Rotation paths and how fast each direction turns (deg/step):
Each turn is a multiple of 5 degrees from 10 to 175, or 0.
Each row of a path follows its step; steps can be skipped.
path 1
step 2: [ 2.83  2.62  3.50  1.04  0.74  1.01 -2.92  1.68 -2.37  1.00 -3.25 -0.16
  3.03 -2.29 -0.60 -0.76 -0.28 -0.64  0.71  0.62 -2.99  1.96  0.90  4.68
 -1.38 -0.06  1.99  0.35 -5.35  0.28  2.84  1.28  4.11  1.23 -1.88  0.36
  5.62 -2.73 -0.24]
step 7: [-1.02 -2.69 -0.62  0.63 -0.97 -3.57 -4.76 -4.58 -2.39 -0.38 -4.70 -1.43
  2.61 -2.33  2.14 -2.88  0.58  2.87 -3.13  1.22 -2.10  1.70  4.00 -0.77
 -0.64  2.79  0.11  0.85 -2.73  1.33 -0.49 -1.03  1.16  0.32 -2.94 -0.70
  2.34 -1.53 -3.78]
step 8: [ 0.29 -1.14  0.53 -0.49  1.17  4.69 -0.55  0.91 -3.99 -2.04 -3.02 -0.59
  4.51  1.65  2.19 -0.02 -5.29 -2.62 -3.64 -1.60 -1.56  3.15  1.64  1.89
  0.01 -3.24  0.03 -0.62 -0.29  2.60 -0.09 -2.28  0.09 -2.54 -0.24  3.82
  3.45 -0.34 -2.68]
step 9: [-3.90  3.83  0.68 -5.53  2.31  1.94 -1.93  2.06 -3.01  0.90 -0.48 -2.46
  2.57 -3.22 -0.67  0.91 -3.81 -0.22  1.09  1.44 -2.19  1.46  0.29  3.71
  0.98  5.42 -1.86 -1.34  1.81 -1.67 -1.46 -0.31 -0.73 -0.27 -3.84  2.54
 -1.37 -0.41 -0.54]
step 10: [-0.17  1.70 -5.62 -1.72  1.92  0.08 -3.25 -2.24 -2.61  0.90 -4.25  2.48
  3.95 -2.66  1.76  3.42  1.19  0.45  1.47  1.37 -5.58 -0.75 -0.76  0.28
  1.46 -2.24  1.53  1.29  0.05 -1.11  2.49 -2.55 -3.93  2.92 -0.66  1.05
 -0.89 -1.24  1.11]
step 11: [ 1.55 -0.75  2.29  2.34 -1.09 -0.06 -3.95 -2.35 -1.08 -0.53 -5.45  0.21
  0.73 -0.40 -2.03 -3.29  0.48  0.69  3.46  1.70 -6.94  4.40  0.41 -0.70
 -1.05  0.00  2.07  0.03  1.33  2.12 -0.80 -0.40  2.76 -1.14 -2.57  4.35
  0.51 -0.01  1.58]
step 12: [-1.61 -3.13  0.70 -1.12 -0.02 -2.56  0.04  0.11 -1.66  1.41 -3.86  2.10
  2.27  0.89 -0.36  2.52 -6.28 -2.23 -1.00  1.50 -1.59  2.03  3.19 -3.96
  2.77  0.88  0.13 -4.56  0.36  2.92 -2.46 -2.51 -0.60  0.02 -4.00 -0.33
  3.66 -1.07 -0.49]
step 13: [-4.13 -0.03 -2.47  0.68 -2.59  1.33 -0.97 -0.01 -2.58  0.44 -2.82  0.04
  2.10 -3.58 -3.52 -0.99 -3.25  0.33 -1.80 -3.41 -0.27 -0.81  3.86  4.37
  1.38  0.17 -1.97  2.46  1.37 -1.71  0.00 -0.34 -1.29  1.25 -4.03  3.23
  3.60 -3.14 -1.50]
step 15: [ 1.73 -0.27 -0.01  1.01  2.11 -1.09 -0.37 -0.87 -4.96  2.58 -2.74 -1.67
  4.47  0.70  1.02 -0.37 -0.36  1.21  3.55 -1.04 -4.52  2.14 -3.10 -1.57
  2.97  2.98 -4.99 -0.25  1.17  1.22 -0.55  1.34 -3.42  0.36 -1.05  5.06
 -0.41  0.72  2.30]
step 17: [ 0.10  0.98 -2.60 -0.07 -4.27  0.46  0.04  2.73  1.40  0.62 -4.63  2.30
  2.33  1.63  0.12 -1.58 -2.92 -0.31  2.71 -1.24 -0.52  1.93 -0.38  2.67
  0.37 -4.49 -1.53 -1.32  2.12  1.33 -2.08 -5.32  0.56 -2.25 -5.24  3.00
  1.05 -2.56 -1.54]
step 22: [-1.39 -4.98 -0.03  1.89 -0.86  0.86  1.04 -1.51  2.83 -0.55 -3.05 -0.04
  5.20  0.35 -4.86 -0.12 -3.09  2.75  2.19 -2.12 -0.12  0.85  1.30  2.63
  0.04  0.59 -1.59  2.97  0.91 -0.47 -0.84 -2.04  0.33 -1.97  1.90  4.50
 -2.55 -5.15 -0.93]
Directions:
[-0.17  0.20  0.44  0.81  0.80  0.53 -0.04 -0.61 -1.51  1.15  0.12  1.34
 -0.27 -1.19 -0.04 -0.58  0.72  1.35  0.99 -0.51 -0.67 -0.31 -0.90  0.07
 -0.64 -0.10  0.06 -1.89 -0.42  0.00  0.81  0.04  0.04  1.08  0.78 -0.33
 -0.81  0.67  0.30]
80
[ 0.38  0.18 -1.01 -0.05 -0.68  0.24 -0.79  0.72 -0.37 -0.54 -0.79  1.06
  0.81  0.77 -0.97  0.52  0.17  0.34  1.68  0.87  0.08 -1.40 -0.12 -0.83
 -1.30  0.38  0.74  0.05  1.25  0.13 -1.45 -0.12  0.26 -0.90  0.40 -0.59
 -0.70 -0.18  0.64]
60
[-0.60 -0.21 -0.38 -1.57 -0.10  1.68  0.82 -0.25  0.41 -0.96  0.34 -0.47
 -0.13 -1.41 -1.10  0.25 -0.64  0.17  0.37  0.36  0.04  0.61 -0.84  0.46
 -0.87 -0.16 -1.55  0.66  1.03 -0.11  0.17 -1.02 -0.97  0.88  0.70 -0.99
  0.24  0.14  0.11]
80
[ 0.19  0.26 -0.45 -0.85 -0.88 -0.32  0.85  0.35 -1.50 -0.23 -0.24 -0.19
  0.13  1.27  0.10  0.68 -0.08  0.95 -0.23 -0.13  1.08  0.82 -0.42 -1.01
  0.35 -1.87  1.13 -0.45 -0.43  0.61  0.66 -0.52 -1.89  0.58  0.11  0.23
 -0.26 -0.81  0.16]
160
[-0.94 -0.88 -0.40 -0.83  0.75 -0.11  0.58  1.47  0.05 -1.35 -0.56  1.27
 -0.52  0.89 -0.03 -0.02 -0.76  1.12 -0.15 -1.05  0.07 -0.50 -0.87  1.40
  0.99  0.40  0.83  0.19  0.25 -1.16  0.20 -0.02  0.83  0.57 -0.59  0.21
 -0.57  0.58 -0.81]
85
[-0.14  0.86 -0.42 -0.16  0.58 -0.60  0.04 -0.44  1.56 -0.14 -0.05  0.49
 -0.53 -0.22  0.81  0.19 -0.48 -0.34  1.36  0.15 -0.91  0.81 -1.25 -2.01
 -0.50  0.17  0.41  1.15  0.05 -0.66  0.72  1.02 -0.71  0.48 -0.16  1.39
 -0.89  0.34 -0.30]
70
path 2
step 0: [ 0.31  0.47  0.44  0.86 -0.05 -0.82 -2.23  0.97  4.15 -2.38 -2.16 -0.31
 -0.97 -1.10  2.30  0.48 -4.97  1.92  3.72 -0.66 -1.29  0.96  2.72 -0.21
  1.36  2.19 -1.72 -2.32 -0.12 -1.99  1.59 -3.98  0.35  1.04 -0.94  1.66
 -2.67  3.04 -1.37]
step 1: [ 1.62  0.22 -3.20  1.66  0.33 -1.41 -1.42 -1.51 -1.12 -0.83 -1.10  1.44
  0.38 -0.04  2.11 -2.59 -1.98  1.76 -3.02  3.17 -1.00  1.46 -3.46 -0.32
 -4.14  2.22 -1.08  0.30  2.34  1.05  1.79 -2.56  0.21 -2.58  0.06  3.53
  3.57  2.20  1.74]
step 2: [-0.42 -2.08 -1.21  0.32  0.35  2.70  1.62  1.32 -0.13 -1.63 -4.15 -0.98
  1.26 -2.08  2.68  2.74 -1.28 -0.99  1.36  2.64 -0.61  0.77  2.26  0.65
 -1.79 -2.47 -0.27  3.83  4.06  1.87 -0.43 -0.49  4.88 -0.55 -0.22 -0.83
 -0.64  0.41 -2.44]
step 3: [ 1.86  2.55  1.74 -2.66 -0.58 -1.71 -0.29 -0.19  0.59 -3.58 -1.38  1.74
 -0.27 -4.08 -0.48 -1.67  0.01  1.01 -2.28  2.78  2.21  0.01 -1.94 -2.50
 -1.78  0.53  4.46  1.79 -2.71 -1.40  2.57 -0.05  2.26  1.26 -2.12 -1.67
 -2.01  1.85 -1.93]
step 6: [-1.56 -1.28  1.61  1.22  0.88 -0.37 -4.42  0.59 -2.35 -2.46  1.76 -0.14
  1.01 -3.86 -0.42  1.25 -0.08  2.65 -0.84 -1.90 -0.78  1.37 -0.07  3.73
 -1.35  0.06 -0.93  1.05 -1.14 -1.69 -1.48 -2.48 -2.05  1.82 -4.07  1.50
  1.94  3.75 -1.90]
step 7: [ 2.48  1.27  0.15  7.42 -0.29  1.99  0.34 -0.10 -0.15 -0.86  2.45 -2.33
 -0.14 -1.54 -0.52  0.51 -1.32 -3.23 -2.21  1.51  4.07  0.72  0.17  1.15
 -0.14 -0.21 -1.96  0.66  1.65  3.08  3.76 -0.91  0.24  0.49  0.63  0.23
  0.54  1.69  0.60]
step 9: [-2.31  1.22  1.95 -0.17 -0.50 -3.33  0.84  2.02 -1.40 -1.89 -1.29 -0.44
 -1.71 -0.49 -0.84  2.26 -2.05  1.46 -0.63 -2.29  1.49 -3.54  2.89 -1.72
 -0.18 -0.34 -1.73 -0.69 -1.02  0.63  3.87 -1.03  2.23  2.09 -1.89 -3.08
 -2.21  4.08  3.23]
step 12: [-2.78  0.20  0.89  1.97 -1.60 -3.74 -1.51 -1.68 -0.55  0.38 -2.62 -0.12
  2.38 -4.86  1.52 -2.95  0.47  2.30  1.13  0.17  0.42  2.51 -1.62  0.25
 -2.23 -1.66 -0.45  2.08 -0.17  0.68  5.05 -0.50  2.06  0.72  0.80  2.94
  0.00  0.64 -1.03]
step 17: [ 1.13  1.34 -1.80  5.05  1.45  0.25 -3.98 -0.23  0.73 -0.93 -1.26  0.44
 -1.83 -1.64  0.98 -0.85 -2.41  4.71 -0.92  1.02  2.42  0.79 -0.89  2.55
 -1.46  1.82 -0.52  2.95 -0.75 -0.63 -4.52 -1.50 -0.68 -1.37  1.13  0.12
 -1.26  0.82 -1.78]
step 20: [ 2.16  0.50 -2.81 -3.51 -0.37 -2.67  0.42  2.97  0.70 -1.54 -0.88  2.68
 -0.22  2.36  0.75  2.65 -0.27  3.59 -1.78  1.65  0.29 -2.63 -0.46 -1.00
 -3.16  2.23  0.05  1.40 -0.87  0.10 -0.80 -1.62  1.44 -0.82 -1.64 -1.35
  2.35  4.32  2.81]
step 21: [-0.36 -1.51  1.11 -0.34 -0.01  0.02 -2.25  4.65  2.95  0.23  0.68 -0.67
  0.12 -4.72  5.24  2.26 -0.40  1.94  2.96  1.32 -0.28 -0.62  0.74 -0.98
 -2.08 -0.67 -0.61 -2.11  3.27  1.17  3.70 -0.80  1.20 -0.92 -0.59  0.30
 -1.00 -1.51  0.21]
Directions:
[-0.29 -0.31  0.02  1.57 -0.70  0.68  1.11 -1.31 -0.75 -0.39 -0.17  0.15
  0.28 -1.51  0.62 -1.07  0.43  0.27 -1.25 -0.24  1.03  0.80  0.05  0.48
  0.12 -0.66  0.58  0.23  0.41  1.20 -0.94  0.61  1.18 -0.45  0.49 -0.32
 -0.20  0.37 -1.21]
70
[ 0.20  1.22  0.12 -0.90 -1.54  0.35 -1.57  0.47  0.71 -0.58 -0.71  0.30
  0.42  0.58 -1.02  0.18  0.44  1.23  0.31 -1.03  0.14  0.41 -0.65  1.08
  0.94  0.93  0.04  0.40  0.16  0.16 -0.37 -0.27  1.69  0.63  0.59 -0.82
 -0.08  0.52 -0.59]
125
[ 0.82 -0.58  0.63 -1.14  0.14  0.69 -0.47 -1.61 -1.22 -0.48 -0.04 -1.33
 -0.11  0.21  0.13 -0.19  0.36  1.44 -0.27  1.10  0.46  0.15 -1.37  0.40
 -1.08  0.74 -0.46 -0.56 -1.13 -0.69 -1.03  0.61  0.18 -0.14 -0.53  0.17
  0.39 -0.52  0.86]
155
[-0.86  1.27  0.03  0.56 -0.11 -0.58  0.42 -0.10  0.50 -0.62  1.15 -0.73
  0.27  1.33  0.08  0.44  0.49  1.20 -0.72  0.11  1.28  0.58  0.66 -0.77
  0.39 -0.04 -0.75  0.31  0.81  0.75 -0.88 -0.90 -0.51  0.60 -1.80  0.27
 -0.35 -1.29  0.05]
35
[ 0.28  0.51 -1.35 -0.16  1.29 -0.06  0.20 -0.02 -0.18 -0.30 -0.12  1.41
  0.82 -0.41  0.13 -0.67  0.55 -0.35 -0.61 -1.36  0.43 -0.09 -0.86  0.74
 -0.64  1.67 -0.82  0.26 -0.14 -0.61  0.91  0.45 -0.15 -0.63 -0.75  0.31
 -1.54 -1.31 -0.55]
155
